In the rows, zero is written as 128.
Each path is a new rotation, seen through one point. The rows after it are directions, each followed by how far the rotation turns it, in degrees per step (0 if it stays put).
Each turn is a multiple of 5 degrees from 10 to 175, or 0.
Path 1:
[114 133 130 121 137 137 139 122 132]
[120 140 122 128 130 114 135 126 138]
[137 121 132 122 131 112 133 118 135]
[139 126 129 140 141 120 129 124 118]
[142 120 115 132 134 133 128 139 128]
[126 123 131 118 138 138 130 142 121]
[120 143 126 121 130 125 119 143 128]
[129 129 133 114 124 124 112 123 136]
[127 134 136 134 134 131 117 112 127]
[133 131 119 139 130 138 128 118 141]
[127 125 129 124 136 139 145 122 134]
[123 140 121 127 136 119 143 133 128]
[134 124 123 115 129 110 131 129 131]
[133 121 134 129 140 116 120 126 116]
[139 124 121 139 133 131 115 138 129]
[132 122 134 122 134 146 124 137 131]
[121 147 131 123 132 137 126 136 128]
[126 138 123 113 121 126 122 122 139]
[123 130 133 124 134 124 124 107 128]
[130 128 119 144 135 124 128 116 136]
[135 116 127 130 136 133 142 127 138]
[130 135 130 129 140 125 144 139 123]
[137 131 119 116 127 117 129 140 127]
[129 123 132 115 136 121 116 127 116]
[127 129 124 137 135 128 107 130 126]
[130 120 132 128 130 143 117 130 142]
[122 142 139 129 135 142 132 127 133]
[131 146 121 120 123 128 134 123 138]
[128 128 126 115 132 122 134 110 126]
[125 127 117 139 139 115 129 119 125]
[135 111 122 132 136 124 131 133 138]
[132 125 139 130 142 130 135 142 124]
[139 140 125 123 127 126 126 145 128]
[134 129 130 108 128 132 117 127 121]
[132 124 128 127 130 126 124 138 122]  40
[131 131 126 124 139 128 126 127 132]  0
[123 133 133 132 134 128 129 127 120]  140
Path 2:
[139 117 115 135 131 129 132 134 125]
[138 123 124 125 142 132 119 136 128]
[135 120 124 112 133 136 132 129 132]
[136 117 116 124 129 128 137 131 120]
[142 117 126 131 136 126 122 136 124]
[139 120 125 122 135 138 127 132 138]
[132 122 113 119 135 134 136 131 124]
[139 117 124 122 135 123 126 132 116]
[143 114 129 125 130 132 127 132 135]
[135 123 114 127 134 137 134 134 133]
[133 123 119 119 141 129 125 134 119]
[140 114 130 116 130 128 128 130 127]
[139 116 118 131 127 133 136 132 131]
[136 124 116 129 141 132 123 137 125]
[136 120 128 112 138 133 125 131 128]
[137 114 120 120 127 131 139 128 126]
[140 118 118 134 134 127 127 136 122]
[139 121 127 123 140 135 120 135 134]
[133 121 119 115 132 136 136 129 131]
[136 118 117 126 132 124 132 132 116]
[143 115 129 128 134 128 121 134 128]
[137 121 120 123 133 139 132 132 138]
[131 124 114 121 137 132 132 133 121]
[140 116 129 119 134 124 124 132 121]
[141 115 125 127 127 134 131 131 135]
[134 124 112 130 136 135 131 135 129]
[135 122 124 116 141 129 123 133 122]
[140 114 128 116 128 131 133 128 129]
[139 117 115 133 130 131 134 134 127]
[138 123 121 127 142 131 119 136 127]
[135 121 126 112 134 135 129 130 131]
[136 116 117 123 127 129 138 130 122]
[141 118 123 132 135 126 123 136 123]
[139 121 126 121 137 136 124 133 138]
[124 133 130 127 118 129 125 134 127]  0
[129 123 131 124 123 122 132 125 121]  90
[129 126 130 124 123 133 134 125 136]  115
Path 3:
[124 132 127 127 123 130 141 115 142]
[120 124 132 110 133 138 127 130 138]
[127 120 144 121 130 130 136 117 121]
[120 117 125 124 125 129 145 138 123]
[117 121 138 140 121 135 133 127 137]
[135 128 127 121 117 139 138 127 141]
[125 122 142 115 129 121 128 128 141]
[120 127 128 120 132 126 145 114 126]
[113 118 129 122 132 141 132 135 127]
[131 120 142 134 118 140 136 123 125]
[131 121 128 122 117 126 141 140 137]
[118 127 137 130 126 122 134 120 145]
[125 129 122 113 129 139 137 120 136]
[122 117 144 116 133 134 127 129 127]
[128 119 133 127 123 128 147 125 119]
[115 119 128 133 122 132 137 141 137]
[130 128 136 132 118 139 135 118 142]
[132 126 131 108 125 129 134 132 140]
[118 122 142 121 134 121 136 118 129]
[117 122 122 122 129 139 144 126 123]
[120 116 142 131 123 142 128 134 130]
[139 124 134 128 114 130 143 127 132]
[119 124 131 121 126 121 135 135 146]
[120 130 132 123 130 133 136 110 136]
[124 120 129 110 131 141 132 131 126]
[125 116 146 130 125 128 136 126 121]
[124 121 122 130 118 131 148 134 130]
[118 124 137 132 122 135 128 129 147]
[136 130 132 115 123 134 137 117 138]
[120 120 137 111 134 122 133 132 132]
[116 122 133 130 130 131 143 116 121]
[121 118 126 126 123 145 135 138 129]
[133 121 146 133 117 132 133 127 135]
[131 127 125 118 121 122 144 130 140]
[130 138 127 131 130 126 123 131 123]  0
[130 133 127 124 128 124 126 125 138]  65
[133 130 119 124 126 130 135 128 125]  155
Path 4:
[135 119 132 122 138 126 135 134 139]
[138 118 128 124 141 129 136 133 133]
[138 115 127 130 140 133 134 133 129]
[136 111 129 135 133 132 134 132 129]
[134 111 129 133 126 129 137 133 131]
[131 114 124 130 124 127 142 136 134]
[131 120 119 128 125 133 142 137 134]
[131 122 118 130 129 140 138 136 134]
[129 122 122 133 126 144 132 135 137]
[128 120 129 133 125 142 131 134 142]
[128 122 131 127 126 136 133 135 146]
[130 125 130 122 131 135 134 135 146]
[133 126 128 121 138 136 131 134 142]
[135 123 130 126 142 138 129 132 138]
[136 117 135 130 140 135 127 131 137]
[135 113 137 129 136 128 132 132 137]
[135 113 132 126 134 123 137 133 135]
[137 116 125 125 135 126 141 135 131]
[137 116 121 130 134 132 139 135 127]
[135 114 122 135 130 136 136 135 128]
[131 113 125 136 124 136 136 134 132]
[128 116 125 133 120 134 138 135 138]
[128 122 123 127 122 134 140 137 140]
[129 126 121 125 128 139 136 137 140]
[130 125 123 128 132 144 132 135 140]
[130 123 130 130 132 143 128 133 142]
[130 121 136 128 132 136 129 132 144]
[131 121 136 123 134 130 133 134 145]
[135 121 132 121 139 129 135 134 140]
[137 120 129 124 142 132 133 134 134]
[138 115 130 130 141 133 131 133 131]
[136 111 132 134 134 130 133 132 131]
[134 111 131 132 129 126 138 134 132]
[134 114 124 128 128 126 142 136 132]
[125 136 133 131 128 126 128 132 121]  0
[126 122 135 135 124 129 123 126 129]  65
[133 122 130 129 133 121 130 127 122]  25
Path 5:
[139 117 133 124 136 124 137 142 123]
[123 124 131 136 129 122 140 144 119]
[125 126 134 130 121 118 122 148 126]
[136 130 136 131 135 126 118 143 117]
[122 131 140 143 132 128 125 134 115]
[122 127 146 136 122 127 116 131 130]
[135 125 147 128 133 137 118 129 130]
[125 125 144 137 134 143 135 126 129]
[120 123 139 131 121 139 130 134 143]
[133 124 131 123 132 144 126 140 140]
[124 127 122 136 137 146 134 138 131]
[114 127 119 136 127 134 123 139 139]
[128 125 119 129 137 133 110 135 138]
[123 126 120 140 146 133 120 124 128]
[114 123 126 139 135 122 121 119 139]
[129 121 130 124 140 121 118 121 145]
[130 124 129 128 149 125 136 120 135]
[117 127 129 129 135 118 142 126 141]
[128 131 128 115 135 117 132 136 143]
[129 138 124 120 146 123 137 137 127]
[112 142 125 128 134 118 135 135 125]
[121 141 128 117 131 117 117 135 129]
[125 141 132 119 142 127 120 125 117]
[111 138 136 126 131 127 128 118 119]
[117 131 141 113 124 127 120 120 130]
[128 128 138 110 135 138 130 120 124]
[114 126 132 119 128 139 142 122 123]
[116 123 127 111 117 134 131 133 132]
[128 123 120 111 130 140 127 136 122]
[115 122 116 126 129 136 132 132 114]
[114 118 119 123 119 125 117 132 123]
[130 114 122 120 133 127 113 128 117]
[123 112 127 133 134 125 127 119 113]
[120 109 133 128 122 117 126 122 127]
[126 133 121 131 128 127 122 134 123]  40
[129 129 127 132 135 132 134 126 121]  115
[120 123 132 125 135 128 126 133 128]  0
[128 119 119 130 130 126 127 125 131]  20
Path 6:
[121 126 129 127 137 126 135 145 133]
[122 137 133 122 128 142 140 130 124]
[120 130 130 123 132 117 137 142 123]
[121 133 133 126 134 144 133 138 131]
[123 133 132 121 126 122 146 134 121]
[118 131 129 125 141 133 128 143 128]
[125 132 137 122 121 135 144 134 128]
[119 133 123 126 141 123 137 138 123]
[121 134 139 121 125 140 131 139 128]
[124 129 126 126 134 124 147 136 129]
[117 137 133 122 135 137 127 137 121]
[126 127 135 123 124 126 144 140 131]
[119 136 124 126 142 136 136 133 124]
[121 132 140 119 121 128 134 140 123]
[123 129 125 128 140 131 142 139 134]
[119 140 135 119 128 135 134 132 117]
[122 125 131 125 132 122 138 145 132]
[121 136 130 124 134 144 138 130 125]
[121 131 134 121 126 119 138 140 121]
[120 130 129 128 139 139 134 140 134]
[123 136 134 119 124 129 144 131 119]
[118 129 128 127 140 126 131 145 129]
[123 134 136 122 125 141 141 132 129]
[120 131 126 125 136 119 140 139 122]
[119 134 136 124 131 141 128 139 129]
[125 131 131 123 127 124 149 135 126]
[116 135 128 125 141 133 128 139 123]
[125 130 139 121 120 132 141 138 130]
[120 133 122 127 142 128 140 135 124]
[120 135 140 120 124 135 130 139 123]
[124 127 127 127 135 126 146 139 133]
[117 139 131 122 133 138 131 133 119]
[124 126 135 123 125 123 139 144 130]
[120 135 125 126 140 140 138 132 128]
[136 131 133 136 131 127 127 129 125]  0
[129 124 123 130 132 119 132 132 130]  155
[125 133 125 126 130 123 128 123 118]  135
